Named turns come first, each shown by rows before and after it. Which turns, in which order, take the first row of each pair that follows to the second? Write the first one first, as in the answered first pair.
H:
[ -7  -3  -7   8  -3   3   4   3   2 -16  -2   1   6  10   0  -1 -10   2
  -2  -5   0  -1  -1  10   8 -14   1   7] => [ -2   3   1   6   9  -7   1  -3   3   0   9   3  -3   4   8   9   6  15
   6   5   6  -4   2  -2   5 -17  -9   4]
[ -1 -11   6   4  -6  -6  -3   4  -3 -10  -8  -1  -6   8  -3  -9   6   4
   7  -1  -9   3 -11  17   4  11  -7   8] => [ -3  -8   7   8  -4 -12  -2  -2  -3 -11  -1   0  -7  10  -3  -1  10   8
   9  -2  -7   1  -9  15   6   0  -9   3]
[ -1 -18  -7  -6  15   4  -5  -3  -3  13   9   4  -3  -6   0   1   2  -4
   4  -2  -6   3  -9 -12  -8  23 -10   5] => [ -6 -19 -17   2  -2   7   2  -2  -1  -5   4   5   7   3 -11  -5 -13 -17
   0 -16  -9   2  -9   1  -4  13  -4   2]
K:
[  7   1  -5  -5  -5  10 -10   4   0   2   2   2   9   3 -11  -7  -5 -10
  -2   2  -4   3  -3  -5  -8  14   6  -7] => [  5   1  -5  -4  -8  10 -12   3  -1   1   4   0   9   4 -11  -7  -8  -8
  -4  -2  -2   2  -4  -7  -4  12   4  -5]
[  4  -2   1  -9 -11   1  -7  -2  -2   7   3  -4   1  -5  -7  -5  -2  -1
   1  -1   1   4  -4  -8  -3   8   0  -3] => [ 2 -3  1 -9 -9  5 -7 -2 -3 11  1 -4  1 -4 -6 -6 -2  1  1  0  2  4 -5 -9
 -3  9 -2  0]
[  9 -15  -2   0  -6  -2   4   0   9 -13   8 -13   0  15 -12   2   0   9
   2  11  -4  -2  -5   0   3   1  -1   6] => [  8 -14  -1  -2  -4  -1   2   0   7 -13   8 -15  -1  13 -10   0  -2  13
  -2   9  -1  -3  -9  -1   4   1  -3  13]
[-4 -7 -3 -5  4  9 -4  8  1  1 -6 -2 -2 -1 10 -7 -2 11 -8  1 10 -1 -7 -1
  3  2 -1 19] => [ -3  -7  -2  -1   9   9   0   9   2   4 -13   0  -3   4  10  -7  10   4
  -5   8   3   4   3   4  -1  12   2  12]
G:
[-16  -2  -3  11   4  13   5   4 -12  -5 -10  10   9  -2  11  -7  -3   0
 -11   2  -1   4   1  -4   8 -11   8   9] => [  7   2   2   1  -6  -5   3  -2  -8   4   3   0   5   0 -11   2  12 -18
   5   9 -11   7   7  -2  -7   3   8 -15]
[ -6   5  -5  11 -14   1   4  -2  -8  -6  12   0   4   0  -4   6 -16 -11
  -7 -20   3   2  -2  -9  -2 -10  11  -4] => [-15   6  -2  19   0   7   8   0 -11  -5  -1  10   2   2   9   3  -5 -16
  -6 -13  -2   8   7  -1  -4   2  16  -5]
[ 15   4   0   2   0  -6  -9  -5  -1  -3   2   5   4   0  -6   0  11 -12
  -1   5   3  -4  -4  -2  -5  10  -1  -7] => [  4   1  -5   4  -2   1 -11  -2   0 -10   0   5   7  -2   4  -5  -5  -1
 -11  -4  11  -7 -11  -7   4  -4  -3   8]
Pairs:
(2 to 3 turns a pair)
[ -5   0   5   0 -15  -2  15  -2 -11  -8   0  14   3  -5   2  -4  -6   1
  -1  -2  17  -8  -3   3   4 -26   0   9] => [ -1  -2  10   0   2   3  16  -1 -13   5 -11  20  -1  -5   8  -6  18  -8
   7  13   5   1  13   7  -5   3   5  -3] -> G H
[  0   7   1   4  -7   1   7  -4  -6  -1  -4   5   4   6  -6   0   2 -20
   4  -7 -12   8   9   8  -5  12  12 -16] => [  4   4   7  -4   4   1   2  -4  -5  16  -4   5  -4  -2   3   0  13 -12
   6   5 -10   8   9  -1  -9  24   7 -13] -> H H
[ -2  -4   1   4  15 -13  -1  13  -2   9   1   5  -1  -2   1  -3  20   2
  -1   4   2   0  -4  -8  -9  -2   7   0] => [ -1  -7  -7   2  -3 -14  -1  13   3  -5   2  -2   8   1 -13  -9   2  -4
  -6  -7   2  -1 -12  -4  -7 -10  10   3] -> G H H
[  7  -6   0  -2 -10  19 -10  -5  -3  11   0  -3   9   6  -8  -2 -20  10
  -1  -9  22  -7  -7  -9  -1  21 -13   8] => [  6   5   4   3  -8   2  -8 -15  -4  10  14  -2   6   7  -8  12 -13  13
   7  -9  28 -13  -6 -10   0   3 -20  -1] -> H H
[-11 -11   1  15   4 -13  14  -7   3 -20   4  18   8 -11  13  14  19 -11
   8  -3  -8  -1   0   7   4   0   5 -10] => [  4 -18   5 -10   0  -9  -4  -5   9  -5  16   7   3 -25  15  11  10  11
   1   0   7  -8 -15 -18   2   5  -7  10] -> G H G
[  0  12   4  -2 -18 -11  -9 -13  -8  15  19   3  -6  -8   1  12   2  -1
   2   3   2  -5  -8 -30 -14  -5  -2  -2] => [-25  10  -3  16 -14   6   3  -8 -14  -6   1  16   2  -1  14   2 -12  -1
 -10  -8   1  -6  -6 -15   1 -17   4  10] -> G H H
[-17  -1 -16  10  -3   8   9   0 -11 -13  -7   8  -1   2   2   3  -4 -18
  -3   1   6  -1  15   6  -2  -5   8  -6] => [  2  -7 -11  -7   0  12  -2   3  -6   6  -7   1  -6  -6  -1   1   3 -17
  -4  12   6   3  10  -7 -11  23   6  -6] -> G H H
[ -9   6   3   4  -8   2   4   0 -11  -8   4   3   5  -2   2   0 -17  12
  -5 -11   9  -3  -3  -6   9 -19 -10   9] => [  1   7  11   2  11   0   3  -2 -13  17   0   7  -5  -4   8   4  15   9
   6   9   0   6  13  -7  -4   9  -9  -5] -> H G
[15 14  0 -3 13 -5 -5 -9  3 -4  9 -5  6 13  1  1 15  0 -3  7 -3 -2  0 11
 -7  1  1 -8] => [ 15   8  -5   0   7   2  -5  -6   3 -11   4  -5  10  16  -3  -5   8  -6
  -8   1  -7  -2   0  18  -5   4   5  -7] -> H H
[ 18  -9   4  -1 -10  -3  -1  -2   6   1   3 -12  -3   5 -15   6  14 -13
   3   3  -7  -1   3   1  -3  16  -1  -1] => [ 18  -3   6  -5 -13  -8  -7  -6   6   3  12 -13  -5   0 -13  10   9  -3
   3  -1   2  -8  -4  -9  -1   3  -7   6] -> H K H
[  4   0  -5  -2 -21  -5   4  -1   3  -7   8  -7  11   5 -15   2  -7  -6
  -1 -13   0   1  -5   2  -1 -11   4  -5] => [-10   0   0   2   8   6   1   1  -3   9   1   4   1  -4  17   4   3  19
  -5  -5  10  -3  -2 -12   4 -12  -3  10] -> H G
[ -7  -3  -6  -1   5  -2 -11 -13 -14  -8   5  -3   6   1   7   0  -7  25
   7  -5   5  -4   0 -10   4 -14  -6   6] => [  4  -5  -2  -5  15   2 -11 -10 -14   6  -4  -3   2   2   3  -2  11  13
  10   8  -7   7  10  -7  -8  16   0  -6] -> H G
[ 19  -6  -1 -13  -9   1 -16  -2   3  13   1  -7  -2 -13 -13  -6  14  18
  11   1   1   2  -9 -11  -4   1 -11  10] => [ 12  -9  -8  -2 -18  13  -5   5   1  -6 -16  -3   9  -2 -22 -19   4  -5
   5  -8 -13   8  -1  12  -1   7   4   6] -> G G H
[ 0 -2  4 -3  3  1 -2 -1 -6  9  0 -1 -4  2  1  4  3 -6  4  0 -2  4  4  0
 -7  9  3 -3] => [-2 -2  0 -2 -6  1  0  0 -5 -1  2 -2  2  2 -6 -1 -6 -8  0 -9 -3  2  2  2
 -5  3  5 -5] -> H K
[  9  -8   0  -1  -9  -4  -3  -1   6 -18   6 -11   1  14  -8  -4 -16  -1
   2  -3   5  -4  -8   5   6 -17  -9   4] => [ -1  -6   7   5  21   3  -4   2   3  -3  -3   2  -9   9  19   0   5  15
   2  12   7  -2   0  -2   4  -7 -15  11] -> H G
[  1  -1  -6  -3  -8 -10  -1  -1   4 -12  -4  -1   4   4 -13   3  -3 -18
   3  -6  -8  -1   2  10   5  -3   2 -11] => [  4   5   2  -9  -1 -18  -7  -7   1   2   9  -1  -3  -5  -4  13   4  -3
  11   1   2  -5  -1  -6   3  -8  -7  -8] -> H K
[  9  -8  -1   9  14 -11   9   0   0   0   1  -8  -2  15   0   2  34 -21
   9  20  -6   6  15  11 -11  13  -2 -21] => [  7  -9  -4  13   5  -9  13   2   2 -12   0  -7   3  19  -7  -1  25 -30
   7  14  -9   5  14  18  -8   9   3 -21] -> H H
[  6  -4   1 -15  -5   7  -8   9  11   9  -6 -17  -1 -11  -8 -18  -2   4
  -9   3   0   1  -7 -12   0  15   0  14] => [-19   3  -3  13   4  10  11   9   3  -7 -21   0   3   2   2 -17   3  -7
  -8  -3 -11   5   6  11   7   3   8   6] -> H G
[ 14 -12  -6 -22 -16  11 -18  18  10  -8   3 -12  20 -10  -2   9  -2   8
  -4   1  22 -10 -15  -1   6  -5 -12  22] => [ -5 -10  -3   2  14  23  -2  23  -2  -7 -25   8  15  -4  20   8  27   0
  -1  11   5   1  11  18   6  10  -3  10] -> H G
[ -4  -2  -9   0  -9  18   6   2  -4  -3  -4   3   2  -6   3 -11 -17   4
  -8 -18  -2   6  -7  -4   3   6   2   7] => [ 12  -1  -3  -5  -7   7   6  -1  -1   5   1  -3  -3  -4 -11  -5   0 -10
   3  -8  -8   9   3  -1  -7  22   4 -10] -> K G
[  5  -9 -12  13  -4   4  10   7  17 -28  -7  -2  13  24  -6   8  -8  -2
   0   5  -1  -3   3  22  17 -16  -6   3] => [  7  -1  -1  16  17  -5   9   1  11 -10  -4   6   0  20   3  22  23  -2
  13  21  -5   0  19  18   6  -1  -9 -13] -> K G H
[  4   2   7 -12 -20  -3   1  -1   2   5   2  -9   8  -3  -4  -1  -7 -10
  -8 -17  -6  -5  -8 -20  -3   2   3   6] => [  6   2  10 -15 -17  -5  -2  -2   2  12   5 -10   4  -6  -1   2   2  -5
  -6 -12  -2  -5  -9 -26  -4   5   2   6] -> H H
[ -2  -8   6 -14  -7  12  -2   4 -11  -1 -10   8  -1   1  10 -11  -1   0
 -14   2  -7  -2  -3  -6  -9  10   4   1] => [ -8   0   5  -4 -12   2   7  -3 -16 -13  -8  12   1  10   6  -3   3 -10
  -6  -2 -12  -3   5   6  -8  -4   6 -13] -> H G
